rotation steps, each row followed by its count of steps
The counts run from 0 to 1296.
[104 123 167 108  84  88 124 111 107 153 156 146  87  81 101 140  99 139
 130 102 120 135 123 101 120  97 117 118  87 117 108  92 181 110 129 159
 156 136  66  97 114 111 152 119 137  94  96 165 151  49 136  84 119 113
  94 135 120 124 120 123 133 164 115 149 125 143  91 108 103 152 100 114
 114 128 139 179] : 215
[120 105 135 136  85 169 136 156 141 139 159 165  95  99 128 169 124 113
 121 166 102 174 124 154 141 155 161 156 106 123 115 135 156 144 143 206
 158 144  87 122 146 116 128 114 131  87  96 103  98 122 128 116  76 146
 112 126 111  97 115 122 136 167  73 159  89 143 148 159 122 116 152 149
 107 141 122 123] : 634
[111 155 111 145 121 140 101 104 140 146 182 178  95 120 168 166 131 118
 137 136 164 182 124 104 125 176 142 192  99  88 159 162 132 120 162 133
  87 146 103 158 118 116 151  86  95 118 119 106 107  92 158 128 109  93
 119 143  70 117 160 153 166 125 133 119 136  99 145 133 146 152 133 127
 100 165 136 139] : 552
[140 129 134  96 104  88 107 136 143 142 173 167  64  75  95 133 101 137
 160 104 118 105 130 117 130  88 118 114 127  73 118 127 178 102 116 153
 137 145  86 127 119 121 168 111 150 149  49 147 121  62 108 142 120 125
 102  89 138 118 101 150 105 139 118 125 146 110  87 132 117 126 106  95
 121  71 125 146] : 394
[127 122 152 103  88 132 144 112 138 165 166 158 130  76  91 118 116 165
 151  85  91 140 137 110 139  87 108 125  73 120 119  94 142 113 114 131
 112  92  69 133 144 130 159 143  72  82 131 198 159  86 147  96 139 102
 113 110 116 143 112 134 104 128 151 123 118  88 102 105 123 137 151 175
 145 115 124 142] : 496
[ 95 170 100 137  94 119  74  98 129 147 150 183 133 124 148 168 109  86
 151 126 131 132 124 125 142 167 141 151  65 146 153 128 137 139 161 152
 142 145  81 101 116 135 181  73 108 123  95 118 149 102 133  91 121 141
  89 152 108 115 163 136 149 130 121 133  79 101 145 133 129 165 143 130
 194 175 128 130] : 437
[104 139  83 109 138 135  91 141 135 103 129 151 120 102 156 161 103  84
 125 163 152 134 170 163 157 181 109 161 155 108 123 145  93 148 145 138
 114 168 127 124 117 129 126 111 120 141  92 101  93 169 118 171 134 171
 129 163 133 115  67 146 132 159 112  72  94  98 145 151 122 100 124 167
 108 108 156 109] : 862
[146  83 118 112 188 104 147  81 159 139 157 154 107 115 127 116 133 171
 131 124 171 133  87 175 149 132 138 166 133 120 111 107 138 145 131 177
 112 153 169 136 140  93 109 144 133 101 164 148 117 113 157  68 119 103
 184 110 165  89 118 103 107 158 116 115 161 112 152 132 160 122 109 176
  93 113 148 101] : 950
[124 145  73 143 127 111 110 122 185 134 162 203 135 124 178 135 118 118
 153 109 176 146 159 141 160 170 145 156 139  91 131 172 119 109 123 107
  52  94 124 158  89 132 129 117 113 154 130  85 120 143 128 182 119 150
 136 147  91 133 139 179 144 134 162  76 123  92 154 117 159 139 115 123
 112 117 147  95] : 730
[137 110 112 102 167  94 117  89 172 159 172 187  83 122 123 108 105 125
 158 125 167 124 135 124 173 134 143 125 149 111 114 131 145 141  73 161
 111 136 135  96 124 145 115  84 179 156 118 120 114 105 105 111  74 140
 175 136 140 119 126  78 105 174 139 117 160 131 108 146 118 120  78  97
 113  94 112 121] : 409
[133 108 101 128 149 105 137 149 151 161 172 197 116 108 168 129 168 153
 156 139 147 151 141 166 122 156 132 165 124 123 124 137 138 124 122 139
  83 122 138 168 102  78 129 147  77 134 161 109 105 166 114 152 106 112
 158 114 144 147 108 156 122 126 115  74 161  96 149 122 163  98 164 169
  98 134 154  85] : 1025
[119 134  90 114 132  77  96 108 157 153 143 173  89 126 116 140 154 147
 139 118 184 120 129 136 141 140 101 130 138 141  69 113 144 103 121 164
 111 136 152  95  94 129 159 150 135 170 100 143 126 121 122 115 123 123
 164 138 171 110  76 160  78 138 112  47 169 105 146  98 127 120  78 120
  94  87 156  97] : 935
[128 161 135 119 133 117  98 107 123 124 143 169 128 114 143 178 100  96
 161 146 112 113 139 125 156 159 141 112 103  89 182 151  88 133 178 174
 125 188  99 147 159 146 180  73 101 138  54 122 127  96 113 111 115 110
 115 136 105 112 140 161 152 129 149 121 121  90 129 128 125 145 157 155
 164 143 119  92] : 897
[118 143 138 128  78 100 132 156 139 165 147 154  97  78 146 141  89 115
 171 132 122 136 153 173 126 135 162  94  79  95 143 117 128 139 177 187
 150 162 110 126 140 105 169 106  97 125  88 138 104 107 136 123 120 108
  72  94 149 127  90 139 160 146 103 131  80 105 116 156 116 123 138 122
 187 146 132 121] : 470
[144 113 173 141 104 115 115 114 125 154 172 111  94 112 137 155 144 162
 102  94 136 146 108  99 135 130 113 148  71  96  84 123 134  69 119 176
 149 131 116 124 111 120 176 167 127 101 109 137 145  91 162 107 142  99
 149 105 132 113 103 160 145 144 134  51 154 100 141 106 171 149 115 135
 119  79 162 119] : 281
[127 137 171 123  84 142 120 100 178  98 145 169 123  96  92 144  70  97
 146 113 141 118 135 114 176 119 140 134 119  78 114 106 175 112  66 110
 126 133  97 133 126 151  99 104 169  89  83 173 134 116 150 139 149 151
 114 121  92 122 118 101 150 155 133 159  85 133 119 146 103 143 110 151
  87 121 107 134] : 839
[165 125 152 130  92 120 117 149 136 108 137 106 115 121  67 134 113 127
 143 101  78 118 122 109 164 116  96 145  88  67 124 116 181  69 118 139
 141 135  77 175 134 133 133 132 136  88  52 159 146  79 161 114 136 118
  95  84 101 113 132 177 160 142 107 134 126  95 121 130 132 139 121 143
 131  87 128 152] : 494
[ 97 135 114 118 133 105  93  73 124 121 157 144 114  96 116 171 102 129
 102  97 157 139 128  87 128 166  92 189 130 107 114  83 132 100 127 142
 131 150 132  89  98 167 106 125 136 143 103 173 115 130 135 124 162 156
 145 152  98 141  94 170  91 152 121  74 124 121 161 142 113 141 121 155
  75 131 144 110] : 937
[122 155 154 149 115  64 102 102 108 142 143 153  73  73 155 172 107 112
 126 133 170 128 127 123 106 125 113 130 101  73 120 113 128 124 163 165
 167 184 144 134 125 116 159 124 115 134  86 153 121  89 158  93 137  95
 109  97 140  81  88 158 134 134 118  67 134 102 124 102 140 142 114 146
 143 122 145 117] : 1293
[162 112 125 125  76 167 128 142 158 132 129 127 138 104 137 116  97 128
 155 122  98 195 111 138 158 126 148 183  48  86 113 156 140  99 149 141
 116 182 100 140 134 125 153  99 113  69 125 110 111 116 134 143  91 114
 125 129 132 117 157 127 136 152 173 134 102 109 115 147 134 170 124 142
 124 150 128 172] : 240
[138 101 159 167  79 122 175 142 153 155 190 171 121 111 145 111 155 164
 131 101 141 138 121 157 163 115 146 143  99 132  98  80 178 100  89 170
 151  67  87 106 112 116 144 185 119  97 143 144 144 139 156  86 120 127
 117  79 147 119 108 134 116 145 102 127 108 137 131 108 151 114 114 166
 157 116 148 129] : 381
[138 122 157 101 129 138 133 113 158  83 153 129 117 122 120 146 100 149
 114  93 140 111 127 125 184 129 149 159 175  57 117 140 139 117 102 122
  92 105 134 155 111 156  90 156 139  97  93 127 129 130 155 150 156 169
 148 122 109 101 112 173 159 153 121 109 102  95 146 131 166 134 108 182
  67  57 136  79] : 953
[145 132 100 113 163  90 117 101 136 113 129 165 146 160  98 137 142 175
 135 130 114  95 132 113 173 127 105 100 132 139 134 112  87  99 125 153
 100 125 109 138 128 132 161 145 102 126  92 124 157 103 152  64 117 120
 173 155 149 110 147 179 120 140 161  91 168  81 119  85 141 135 109 188
 138  88 173 106] : 1000
[110 117 106 137  99  93 138 172 146 127 134 134 156 123 108 121 126 151
 151 127 144 147 119 138 171 149 124 167 100 163 103  63 168 106 107 129
  88  91 132 157 109 103  68 150  84 112 156 153 148 144 200 100 150 144
 119 113 111 122 102 174 141 147 101 105 113  99 159 121 133 111 124 194
  89 114 153 108] : 415
[137 118 114 138 135  98 150 148 152 195 182 176  99 114 169 101 135 169
 146 116 167 160 151 167 134 143 137 147  94 138 158 112 149 117 126 153
  94  90 117 152  93  63 141 134  74 130 172 103 111 150 157 140 111 107
 155 117 123 156 103 159 134 139 119  90 145 122 126 137 153  97 142 149
 134 145 171 127] : 1024
[145  98 100 147 137 106 142 121 170 166 178 184 115 122 145  97 143 167
 167 141 158 137 106 188 161 123 153 141 100 132 124 126 138 144 127 172
  98 130 118 120 127  81 161 101 140 135 176 120 100 123 106  83  55 115
 174 133 171 126 147  95 104 165 133 138 136 123 115 139 141 128  98 124
 143 149 139 127] : 127
[115 133 148 108 116 195  73 111 135  97 150 151 143 140 121 169 107 123
 156 144 117 161 141 130 182 136 152 140  86 102 165 152 111 113 152 146
 118 136  76 155 121 138 145 105 126  99  75 110 117 136 148 166 150 115
 113 144  91 138 102 102 193 147  99 117  95  98 162 172  95 137 160 153
 121  91 154 129] : 107
[136 106 123  97 130 108 164 123 134 149 157 146  78 101 150 131  76 139
 126 103 103 114 124 143 168 145 126  98 180  91 126 146 141 132 130 225
 122 121 133 124 151 145 117 144 147 108  90 113 146 104 128 107 101 183
 150 102 142 104 107 181 108 187  85 113 125 119 108 121 166 123 139 127
 125 102 107  78] : 278
[112 134 120 124 136 145 115 112 155 107 103 144 134 115 135 127 132 137
 148 144 152 162 130 176 143 166 151 170 105 115 125 138  79 136 170 105
  84 141 125 159 124  73 131 132  91 112 153 153  87 147 169 133 148 109
 127 177 150 136  94 130 157 142 166 121  69  79 146 137 110 127 112 193
 107 135 187 165] : 1221
[140 122 104  99  99 142 103 154 144 167 142 208 138 124 124 136 156 134
 182 147 122 155 153 176 138 109 146 145  60 139 109 124 163 113 118 161
 105 127  87 140 125  81 177 119  76 124 144 116 133 147  85 125  94 109
 138 155 174 113 108  88  86 141 134 106 131 112 120 123 103 116 149 150
 141 134 125 117] : 1139
[ 97 112 107  64 155  74 114  98 113 130 132 166  69 114 142 151 110 136
 131 135 137 107 107 137 158 137 134  93 177 143  92 151 140 165 153 175
  98  98 125 146  87 113 140 169 150 126 109 124 171 104 143 119 132 146
 143 152 151 101  84 147 118 175  85 102 125 110 137 117 151 118 124 153
  98  64 128 102] : 606
[126 128 140 118  74 136 110 156 121 181 160 182 125  97 130 105 136 159
 176 135 126 184 160 132 129 103 128 130  30 159 115 102 154 102 112 148
 109 126  71 136  96  99 167  98  74  91 146 128 141 115 118 132 110  82
 111 139 132 155 115 106 144 146 135 101 144 104 113 146 101 129 146 135
 153 138 123 143] : 1138
[130 146  88 175 109  77 125 114 142 160 161 163  82 137 149 136 178 134
 114 135 177 150 121 154 128 166 133 126 113 118  97 126 105 107 158 172
 130 132 128 121 120 102 176 141 119 144 132 130  96 117 184  66  96 101
 131 122 143 115 111 165 129 124 123  93 164 117 145 106 160 121  79 140
 117 135 180 123] : 653
[133 109 146 122 149 129  89 125 139 135 198 172 153 113 106 163  96 121
 151  94 119 107 117 113 178 126  99 151  99 105 157  87 203 107  65 123
 139 134  90 140 124 108 107  81 124 125  85 137 142 140 150 141 166 147
 137 109  96 110 146 108 177 140 113 106  93 110 144 148 111 121 177 154
 159  98 137 119] : 1168
[126 155  78 121 133 122  87 152 160 135 155 194 139 140 156 148 136  93
 162 158 136 147 179 107 157 180 124 150 129 125 132 141 126 123  90 117
  54 115  81 163 109 141 108  76 105 149 108  92 135 151 138 133 109 132
 130 126  69 114 131 146 135 136 137  77 148 107 134 156 138 114 127 168
 117 125 108  89] : 911
[140 137 116 128 100 120 149 137 141 123  98 162 130 131 177 140 142 126
 144 138 148 162 146 155 157 145 165 111 101 117  97 163  65 108 169 181
 116 140  97 141 143 129 192 144  97 103 131 101 148 129 142 104 101 114
 124 150 160 103 112 181 138 155 154  76 151  94 125 103 177 147 110 162
 135 132 148 114] : 357
[143 121 142 124 118 112 140  94 149 110 124 167 127 140 149 127 132 156
 118  93 164 136 140 164 161 128 116 132 146  99 106 129 148  88  99 183
 106  89 121 142  96 122 147 192 143  89 130 101 163 135 150 107 148 148
 193 171 147 119 114 188 131 152 144  84 163 126 135  73 158 123  94 166
  94  94 171 101] : 1280
[152 115 142 148 101 114 151 159 112 113 142 129  80  96 161 127  91 138
 126 151 138 172 133 177 132 138 124 148  87  93 102 116 142 110 157 197
 161 194 125 127 148  81 143 126 130  77 109 113 103 109 154 115  96 110
 113 119 160  97  91 126 174 164 123  97 130 144 119 143 150 124  92 143
 109 130 147 159] : 816
[118 142 120 152 107  79 119 114 145 167 144 150  80 117 160 140 135 145
 154 120 193 151 116 156 122 152 161 127  88 106 140 135 123 107 182 197
 126 147 136 126 121 105 189 143 123 152 128 126 106  89 163  94 104  82
 122 106 140 124 113 162 157 140 123 103 142 113 130 122 157 159 100 124
 144 156 158 129] : 652
[133 114 117  83 141 155 103 101 164 128 148 159 163 114  93 159 158 166
 126  95 111 131 136 122 178 139 109 157 129 126 121 145 105  84 114 147
  87 118 128 136 109 142 150 173 108 131 128 130 135 149  89 136 140 158
 191 153 123 148 128 160  73 131 145  76 150  77 153 117 108 120 157 173
  81  95 163  90] : 104
[ 93 100 138 123  88 132 107 122 124 146 158  90 105  88  90 181 113 141
  81 112 121 158 128  72 157 133 110 172 120 102  78 107 118 100 141 147
 141 135 114  84 131 167 135 155 134 119  84 172 107  91 138 134 135 155
 109 111 118 149  86 162 122 147 110  73  95  91 126 146 130 140 112 133
 102  74 148 109] : 609
[138 120 110 114 123 129 141 156 138 108 123 149 127 128 124 124 117 127
 154 161 112 121 121 139 179 128 133 121 109 124  89 124  95 144 140 121
 107 158  80 150 162 104 140  93 100  82 103 126 133 133 167  99 100  99
 105 143 161  83 110  90 175 158 153 109 120  77 105 125 146 117 106 183
 138  85 140 153] : 390
